(in the rows, 128 means zero)
A: 3 groups of rows, each row roughly a mix of its group's hidden directions:
A (109 x 10):
[[112  89 127 185 112 135 149 100 152  81]
 [102 150  98 124  95  79 125 190 122 131]
 [141 168 104  75  71 135 127 102 135 118]
 [102 171 119 101  97  89 125 182 120 152]
 [ 98 123 107 156  78  90 147 180 125 112]
 [169 151 119  71 158 170 124 139 130  95]
 [111  98  65 157 129  78 150 138 142 123]
 [106 175 115 109 114 110  99 175  78 127]
 [114 162 120 148  51 147 107 152 125 112]
 [126 135 138 139 124 140  80 208 119 140]
 [107 147 118 167  79 144 105 162 129  77]
 [109  83 130 147 163  94 153 185 121 146]
 [125 162  88 145 195 152  94 134 131 119]
 [159 102 149 132 147 139 150  51 129 107]
 [111 152 134 139  47 116 124 148 102 151]
 [105 141 115 120 159 127 111 211 132 146]
 [121 123  90 191 102 121 121 113 137  76]
 [149 125 108 112 214 112 145 122 122 142]
 [157 105 136 111 198 146 131  82 139 140]
 [155 149  90  90  99 161 121  82 160 114]
 [100  88 100 163 160 101 141 136 182 123]
 [152 134  72 132 133 170  99 128 148  77]
 [117 155 135 128  45 138 117 157 108 116]
 [114  86 178 139 165 113 143 179 130 107]
 [110 124 128  90 152  91 168 134 136 191]
 [106 142 154 127  82 119 134 197 101 140]
 [122 176 104  85 119 114 106 175  98 154]
 [122 107 110 109 205 111 120 144 161 106]
 [104 132 141 127 131 108 128 211 112 159]
 [124  94 170 130 153  89 154 110 103 180]
 [110 122 107 174 143 131 106 191 147  91]
 [115 141 105  84 150  98 106 179  94 158]
 [141 163 149 131 106 196  92 119 135  97]
 [130  87 157 124 178  94 172 117 149 154]
 [118 175 128 125  91 143  84 164 172 110]
 [ 96 180 124 130  88  99 114 178 108 133]
 [120 143 144  80 163 131 157 103 181 160]
 [122  92  88 195  93 112 143 118 124 115]
 [138 138 106 161 135 203  96 141 134 102]
 [164 147  92  56 146 123 124 124 109 146]
 [138 167  72 132 141 122  93 160  81 127]
 [137 119 149  86  99 144 172 173 160 157]
 [153 108 100 169 180 120 140  74 132 135]
 [121 132  88 156 100 166  81 173 146 132]
 [119 154  94  78 137 114 109 185 120 160]
 [130  80 144 194 127 171 116 141 136 117]
 [ 98  88 120 192 108  96 160 139 143 126]
 [141  64 112 130 163  97 161 129 143 164]
 [106 129 104 139 144  87 126 206 142 128]
 [104  92 120 166 112  90 138 180 105 157]
 [111  73 131 186 151 120 143 164 138 107]
 [113 102 151 150 193 101 149 163 131 156]
 [157 110 167 118 145 183 158 101 103  96]
 [162 154 137 127  88 194 114 126 113  97]
 [124 138 101  84 181 102 127 165 139 168]
 [177 143 129  73 129 144 120 108  78 149]
 [114  88 166 162  82 155 123 148 121  88]
 [127 123 162  95 126  69 167  88 106 131]
 [131 145  72 124 150 145 109 143 191 151]
 [125  96 178 120 157  81 169 108 103 136]
 [113 166 120  82 109 113 123 190 103 149]
 [147 100 134 153 135 173 129  78 173 158]
 [107 123 137 121 147 136 113 217 119 131]
 [115 127 104 123 167  81 139 184 130 167]
 [113 113 145 173 114 130 125 175 109  66]
 [148 148 107 132 115 151 121  53 151  93]
 [156 111 119  90 188 135 139  74 124 122]
 [110 140 142  89  85  79 136 165  97 150]
 [138 144  56 149  80 140 114 119 127 104]
 [122  72 121 185 140  95 163 115 137 117]
 [ 83 124 101 132 121  65 151 144 158 158]
 [151  68 119 144 153  92 147 121  79 140]
 [105 132 125 124 116 111 113 216 113 119]
 [115 114 156  98 143 116 131 209 111 122]
 [119 108 109 189  92 117 126 124 134  70]
 [128  89 136 173 108 127 154  62 145 134]
 [110  66 163 163 136 123 146 176 136 126]
 [106 111 163 172  85 125 122 179  98 128]
 [112  98  80 184 138 122 135 117 170 102]
 [123 128 146  90  72  81 163 127 146 153]
 [106  86 167 191 148 119 157 117 139 118]
 [111 136 146 125  94 154  93 199 107 115]
 [105 123  93 182 123 109 112 187 140 110]
 [131 138 117 104 168 118 165  73 160 165]
 [137 168 153  49 138 149 119 141 124 132]
 [165 146 172 105 142 187 116 119 104 101]
 [ 98  82 134 189 120  97 135 161 127 109]
 [160 119 109 102 177 156 134  69 145 114]
 [127 179  99 100  93 122  95 160  87 133]
 [107 133 114 182 143  77 115  83 154 125]
 [108 111 123 180  70 138 105 161 103 115]
 [166 115 149 163 112 168 127  98  75 104]
 [ 90 114  81 145 143  80 142 129 176 140]
 [136 116 155  71 158  98 178 135 127 157]
 [123 176 123  88  68 130 121  92 131 147]
 [101 185 112 132 122 152 100  90 173 117]
 [118 162  90 113 124  84 112 191 112 133]
 [138 158 108 128 105 188  93 133 165  94]
 [185 110 130 120 125 153 128 114  60 115]
 [145 103 128 154  90 126 143  58  93 119]
 [169 140 166 101 156 182 110  99 108 120]
 [ 90 118  85 133 139  71 149 138 168 148]
 [132  94 126 104 205  96 149 131 139 132]
 [ 96 128 160 164 154  74 130 148  84 130]
 [124  76 133 182 179 141 135 150 140 113]
 [116 107  88 180 121 134 125 151 154  72]
 [129 108 104 170 112  91 157  78 146  91]
 [141 169  87  91  80 145 103  97 133 110]
 [ 96 108 118 175 129 154 113 188 134  96]]

one row of each group, then the others: which group is each in?
[119 184 116  74 109 125 104 168 119 149]	M
[142 116  93 171 131 167 109 122 145  67]	E
[131 171  84  67 117 127 120 153 150 150]	X

[108 109 148 186  88 157 133 150 169 113]	E
[178 159 105 110 176  83 108 120 130 145]	M
[125 129 108 111 187  92 137 185 122 150]	M
[102 124  89 144  86  89 128 184 122 108]	E
[ 94 119 104 158 115  89 129 197 133 140]	M
[138 132 132  53 152  97 162 129 128 157]	X
[122 140 139 108 145 139 151  81 199 107]	M
[111 131 150  73  87  87 167 124 126 154]	M
[156 140 119 108 132 126 141  46 111 155]	M
